The rows below fall into families. The same turns and mirrors carry the whole set onto itself and the rows of a family onto each other. For each named row, which other rows are in its family? Write them in the order they are listed.
These 35 rows form 7 families of 5 rows each.
k847: 46	6	-48	-35	42	17	16	-19	30	-2	-30	-37	-19
k137: 44	48	-12	-25	0	69	22	22	44	-8	-1	8	-5
k58: 40	30	-27	-37	11	-11	28	61	30	13	-18	-38	17
k401: 42	9	-55	-36	44	11	17	-16	20	0	-34	-15	-13
k254: 80	16	-5	-5	40	12	24	40	-2	-16	31	2	-1
k125: 42	6	-53	-28	33	3	4	-17	17	-9	-25	-32	-18
k444: 69	7	-5	-1	35	10	26	36	6	-27	30	6	-3
k227: 51	8	-48	-33	48	23	13	-21	19	-7	-24	-28	-23
k169: 77	24	-29	-34	-2	12	25	-3	38	55	27	3	-32
k205: 67	10	-1	-8	38	2	19	36	-2	-24	35	-8	-15
k445: 49	20	-24	-36	-4	-6	30	57	35	17	-24	-45	9
k274: 44	8	-39	-33	41	6	22	-29	31	3	-28	-23	-26
k536: 39	4	-42	-41	47	10	25	-21	21	-2	-28	-26	-20
k990: 76	17	-25	-53	-4	7	16	2	33	49	36	-1	-26
k219: 71	3	-5	-6	33	0	27	32	-2	-21	32	3	-12
k496: 42	51	-2	-30	3	63	18	12	46	-9	-6	6	0
k276: 69	15	-23	-47	2	10	14	10	28	61	33	-4	-25
k865: 66	9	6	-5	23	12	12	32	6	-23	42	-5	-3
k755: 69	11	-27	-40	5	13	12	-4	30	59	28	-1	-31
k387: 32	21	-23	-32	13	-14	31	54	37	19	-23	-39	10
k370: 66	19	-25	-43	-2	8	28	-3	30	58	25	-2	-36
k168: 48	47	-4	-24	1	71	33	15	49	1	5	0	-9
k690: 45	34	-31	-33	-6	-8	31	57	36	14	-19	-43	5
k84: 43	14	-24	-21	-8	-5	26	59	29	3	-19	-38	17
k73: 70	7	-38	-49	-7	13	13	-6	36	50	29	-14	-22
k612: 58	62	-10	-18	11	62	19	19	49	-5	8	5	-1
k10: 57	27	-19	-33	5	-15	27	54	32	13	-22	-41	19
k779: 58	61	-4	-23	2	64	23	9	44	-3	1	2	-8
k546: 42	43	-14	-22	-3	71	8	9	42	2	10	6	-6
k645: 69	10	-4	-7	48	7	25	44	8	-17	33	-5	3
k369: 69	18	5	5	39	11	20	36	-3	-15	29	-5	-13
k289: 42	26	-31	-27	3	-17	28	61	32	10	-11	-43	6
k406: 50	55	-1	-27	-3	59	14	13	52	-1	5	8	-1
k29: 45	10	-46	-33	42	16	6	-22	17	-3	-31	-19	-26
k226: 62	21	-31	-52	5	5	23	-4	33	50	38	-2	-32

The rest of the family of k612: k169, k274, k387, k645
The rest of the family of k990: k137, k205, k445, k29
The rest of the family of k58: k254, k536, k370, k779
The rest of the family of k496: k227, k219, k276, k690
The rest of the family of k755: k847, k444, k289, k406

